One turn sends every row of this set to another row. A few are shown first. Where does it send the rows asked after them?
vulen: 2 3 18 20 1 -5 3 -5 -12 -13 -4 11 7 1
bimi: -3 -2 32 3 -5 -1 -1 0 5 -5 -1 3 9 -15
biz: 4 2 -3 -12 11 10 10 -21 -15 -15 3 7 -5 -18
zavil: -13 -5 4 -15 28 20 2 0 -18 -10 8 6 6 -12
tifad: 5 3 9 -10 22 -6 -4 25 -5 12 18 1 15 -10
zoza: 4 2 -7 -6 7 -5 -31 -3 -2 12 24 -1 -4 14
tuko: -11 -6 0 2 13 18 -7 -23 -19 -4 14 12 -5 -4
Fidi: -13 -6 0 -5 15 18 -10 -16 -23 -9 16 13 -7 0
favaz: 25 -8 9 0 19 -14 2 10 11 -5 5 -5 -6 -1
Fope: -9 -5 -7 16 -10 5 -9 -8 9 -18 8 -14 12 -13
sov: 20 -16 2 12 -10 12 -5 7 8 4 15 -2 -8 9
zotuz: 0 1 -5 -17 10 14 6 -13 -16 -22 7 8 -6 -14
saz: 4 4 7 -12 18 -10 -7 25 -4 13 20 3 20 -8
tibe: 20 6 -17 -8 -11 -2 3 10 -4 -7 20 -10 4 -9
Pubub: 16 -16 -5 -6 21 -5 -5 -6 14 -13 -10 -5 -9 -1
dob: -15 3 -5 12 -5 27 -10 2 5 -5 -2 -1 14 -5
fopom: 2 0 -11 1 8 -1 -30 -1 -6 15 27 4 1 13
tum: -6 15 -2 -1 21 -5 -17 -7 12 -15 -11 3 2 -12
novid: 4 -11 -5 3 23 7 -20 15 24 6 12 -7 -4 -1
vikeg: -15 -2 1 -8 30 20 4 -5 -14 -2 6 3 8 -18
nozak: 22 8 -15 -6 -12 -6 3 4 -5 -6 22 -1 1 -10
kag: -7 -23 -5 9 13 20 0 14 18 -5 7 -7 0 -10
Guvop: 2 0 -13 0 3 -2 -27 -2 -6 11 28 5 8 12
suz: 20 7 -11 -11 -12 -10 3 5 -4 -5 24 -1 5 -10
bosol: 1 1 15 -7 18 -10 -3 26 -7 10 21 1 11 -8
Mamus: -5 -4 7 1 14 -3 -26 -13 7 -6 -10 -11 16 6
Legul: 8 -26 18 9 3 8 -2 -4 4 1 2 9 -11 8

tuko goes to -> vikeg
favaz goes to -> sov
Now these:
dob goes to -> tum
Legul goes to -> kag
zotuz goes to -> Fidi
tifad goes to -> nozak
bosol goes to -> tibe
Fope goes to -> Mamus

One turn sends every row of this set to another row. A few are shown first. Where does it send the rows asked after them?
dima: 29 30 4 10 13 -6 0 12 7 -4 20 -4 -1 -15 -19 -8 -2 -13 29 -1 -16 0 -12
dum: 13 6 31 -20 3 9 -4 -9 3 -7 19 4 -13 -6 -46 -6 -7 -3 2 -3 -11 -14 8
naz: 3 21 13 9 7 -16 9 -11 5 5 10 -20 -4 -15 -11 -18 -8 -18 1 -50 -21 9 -6
bebe: 8 30 18 -1 -12 -25 -17 22 -2 4 18 1 -13 -8 -17 -12 3 -13 -12 -18 9 -34 -5
pasi: 10 27 27 3 -23 -3 -1 9 -1 -4 11 -2 -23 -6 -28 18 16 2 6 -29 -15 -15 8
luzu: -3 28 24 0 -11 -15 0 8 9 -14 13 -1 -21 -21 -17 18 17 -3 2 -21 -19 -20 19
Sezab: 21 24 23 2 -3 6 -9 8 5 0 -2 10 5 -3 -10 21 -4 -9 1 -29 1 -23 3
zopu: -7 31 19 1 9 -6 -11 15 13 -10 18 -1 -19 -26 -15 -23 -8 -20 -1 -12 -9 -22 -30
Fer: 13 19 6 -8 -3 -9 -4 10 -17 -7 17 -2 -25 -15 -10 -39 9 -22 3 -40 -22 -5 -9
nesal: 21 19 28 14 1 -5 -13 2 11 -4 -11 -19 -10 -11 -30 -1 -2 6 -10 -12 -6 -12 20
Dulig: 11 28 21 2 -18 5 0 11 -7 5 10 -3 -19 -13 -36 7 11 4 16 -25 -24 3 -11
Zat: 29 16 22 -11 18 10 12 10 2 3 14 -17 -6 0 7 -17 8 -13 -3 -39 -12 -20 1
vus: 24 5 17 -7 -7 -4 11 1 17 9 -8 -2 -1 -23 -29 -7 -3 -10 9 -1 -10 4 -1
zafu: 10 14 8 5 3 -22 5 -8 -3 -12 2 -13 -7 -15 -8 -9 4 -31 1 -52 -8 -10 9
rol: 0 25 23 -14 -11 -7 -5 3 2 1 17 0 -19 -9 -3 -26 3 -13 -18 -54 -17 -14 3
pamuz: 9 27 36 -3 30 -16 1 10 -13 -2 30 -16 -1 -11 -29 -19 1 6 -4 -9 -14 -3 -4
feke: -3 27 15 0 -2 -3 3 12 -1 0 10 -3 -14 -32 -29 0 11 -1 20 -13 -32 8 -12
fega: 14 18 29 7 17 -10 -1 6 -32 -3 26 -4 -21 3 -27 -17 1 -11 11 -3 -2 -5 -2
Tura: -2 22 43 -27 5 2 9 -4 6 -3 16 9 -4 -12 -22 -3 -1 -31 -2 -20 3 -20 5
Tubeg: -2 15 11 5 11 -18 5 -11 2 -4 0 -13 -3 -21 -5 -11 -5 -27 -2 -51 -16 -1 1
nos: 0 31 18 -9 -1 -20 -3 6 7 -3 28 -10 -19 -15 -3 -34 6 -10 -16 -43 -24 -11 7
tezil: 16 2 16 6 3 -9 11 -4 19 -7 -3 -3 -18 -23 -15 -6 -6 -13 11 9 -14 0 5
Ful: 26 26 20 -8 17 20 7 7 6 4 13 -20 -10 -2 -1 -26 5 -27 9 -35 -14 -15 -1
lavub: 8 18 15 -14 -13 0 -5 7 -12 -1 10 4 -23 -9 -8 -29 5 -22 -7 -52 -16 -10 -8
bov: 19 15 17 -7 20 -5 9 13 -5 13 15 -14 -3 -2 16 -16 7 -10 -6 -32 -10 -17 12
Zuf: 22 17 8 10 -4 -23 7 -8 -5 -6 12 -20 -11 -4 -17 -13 6 -25 5 -51 -8 -6 6
lir: 5 9 25 -13 8 8 -9 -9 -2 -3 17 5 -15 -9 -45 -12 -10 -6 8 4 -13 -7 9
kofe: 37 22 10 3 -1 6 -4 13 -5 -2 3 6 1 -5 -22 6 0 -16 23 -18 -4 -10 -12
zuvup: -1 29 44 -23 23 -8 7 3 10 -1 24 -8 9 -19 -26 -11 0 -6 -12 -19 -9 -13 -1
Vavo: 7 15 34 -9 2 2 5 -2 -20 -5 16 12 -22 2 -22 -6 0 -33 12 -10 7 -16 4
zuvi: 18 21 11 13 -2 -19 10 -10 0 4 17 -24 -9 -4 -19 -19 -1 -18 5 -50 -15 7 -3
sib: 9 38 13 13 20 -15 -2 7 24 -2 25 -7 0 -17 -6 -1 -8 -5 12 -1 -19 -7 5
tivat: 1 8 22 -11 15 -4 -12 -5 -7 -2 18 3 -11 -14 -39 -11 -8 -1 4 8 -14 -7 16
lusi: 14 10 24 19 8 -9 -3 -3 16 -15 -4 -12 -24 -15 -16 -3 -6 -3 -1 2 -12 -10 17
fif: 4 35 25 8 10 -8 -8 4 23 0 11 2 4 -10 0 15 -10 -3 -5 -18 -8 -20 13
varid: 10 21 21 -3 -2 -6 0 17 9 1 24 -1 -16 -14 -19 -21 -6 -7 -1 -16 -8 -16 -43
Los: -8 36 17 2 2 -19 -20 18 7 -8 14 0 -16 -22 -14 -18 -2 -24 -7 -13 2 -33 -6
Vifaf: 8 26 8 -6 4 -21 -3 10 -5 -8 28 -11 -23 -18 -7 -42 10 -15 -2 -35 -26 -5 -1
Pum: 12 4 30 -22 8 -2 -4 -5 3 -8 21 3 -7 -9 -40 -2 -3 5 -6 -4 -11 -18 14
Feb: 18 22 20 -3 -16 -17 -4 21 -1 9 25 1 -12 -3 -21 -14 1 -4 -8 -20 3 -23 -27
sagef: 10 25 12 -2 21 -4 2 11 -7 20 14 -13 -6 -6 13 -24 4 -22 3 -23 -11 -10 18
Sizo: 4 5 25 -16 15 -9 -8 -3 -3 -5 19 3 -6 -14 -37 -6 -4 6 -5 3 -13 -14 19
geg: 13 32 14 -2 19 12 1 7 0 15 13 -17 -10 -5 2 -30 2 -32 12 -25 -12 -8 10
Doton: -12 29 16 -2 2 -16 3 10 10 -11 12 -1 -16 -38 -17 7 15 -5 12 -11 -29 -6 7
sose: 27 16 23 -3 -8 -2 -4 4 11 12 -14 -13 3 -17 -38 -3 -1 1 -4 -14 -5 -2 8

zuvup goes to -> Vavo
zafu goes to -> zuvi
Ful goes to -> sagef
Now these:
zopu goes to -> bebe
sose goes to -> tezil
kofe goes to -> sib
nos goes to -> lavub
Sizo goes to -> dum
Doton goes to -> pasi

One turn sends every row of this set to another row. A few are shown first. Where does it send the rows asked after them?
luv: 0 12 0 -8 16 14 -12 9 -5 -5 -16 4 4
Gufu: -13 -11 -2 10 -7 -8 -16 -18 -14 -11 13 -1 -13
zinu: -1 -13 -7 18 5 -12 -7 -19 -5 -8 20 -9 8
fugu: 18 0 -20 -8 -6 13 7 -9 2 18 2 15 -7
sinu: 6 -3 -15 -2 -13 -19 -17 -1 -12 7 18 24 -2
gede: 8 0 -31 -12 22 -15 1 1 -2 6 -2 -8 -17
Dun: 22 -8 -21 -10 -13 15 -5 -15 1 9 -1 3 0
tir: -12 -2 -10 6 10 -17 11 -4 -6 -3 20 18 -10
Sibo: 1 -2 -5 6 6 2 -6 7 -7 -4 23 16 19
retu: 18 -6 -20 -13 -15 11 -4 -18 5 8 -8 9 -6
Nituk: -4 14 4 -9 13 18 -3 5 -7 -4 -14 3 1
Vama: 13 3 -6 -24 18 -10 -9 -11 8 18 8 -16 -11
sifo: 18 -3 3 -16 6 15 -12 -17 10 12 11 -9 -8
Zaviz: -8 -12 -10 1 -5 -14 -13 -17 -7 -21 9 -8 -16
vati: 2 16 -4 -12 10 16 -5 13 -9 7 -6 13 -5
Nel: 6 3 -29 -16 22 -5 7 10 -1 14 6 1 -6
vaz: 1 -8 1 16 9 -8 -9 -14 -1 -19 10 -12 6
fesu: -10 -7 -5 3 -2 -20 -24 -7 -17 -7 14 -9 10
Bez: 4 -3 -34 -12 23 -9 5 1 6 1 -1 -8 -11
vop: 1 -11 -4 -2 -12 -17 -23 -13 -9 -12 4 -11 12
gutup: -3 8 10 -24 16 9 -10 -8 4 6 5 -10 -14

Bez goes to -> luv
sifo goes to -> Vama
Now these:
Nel goes to -> vati
sinu goes to -> tir
fesu goes to -> Gufu
Nituk goes to -> Dun
vop goes to -> Zaviz

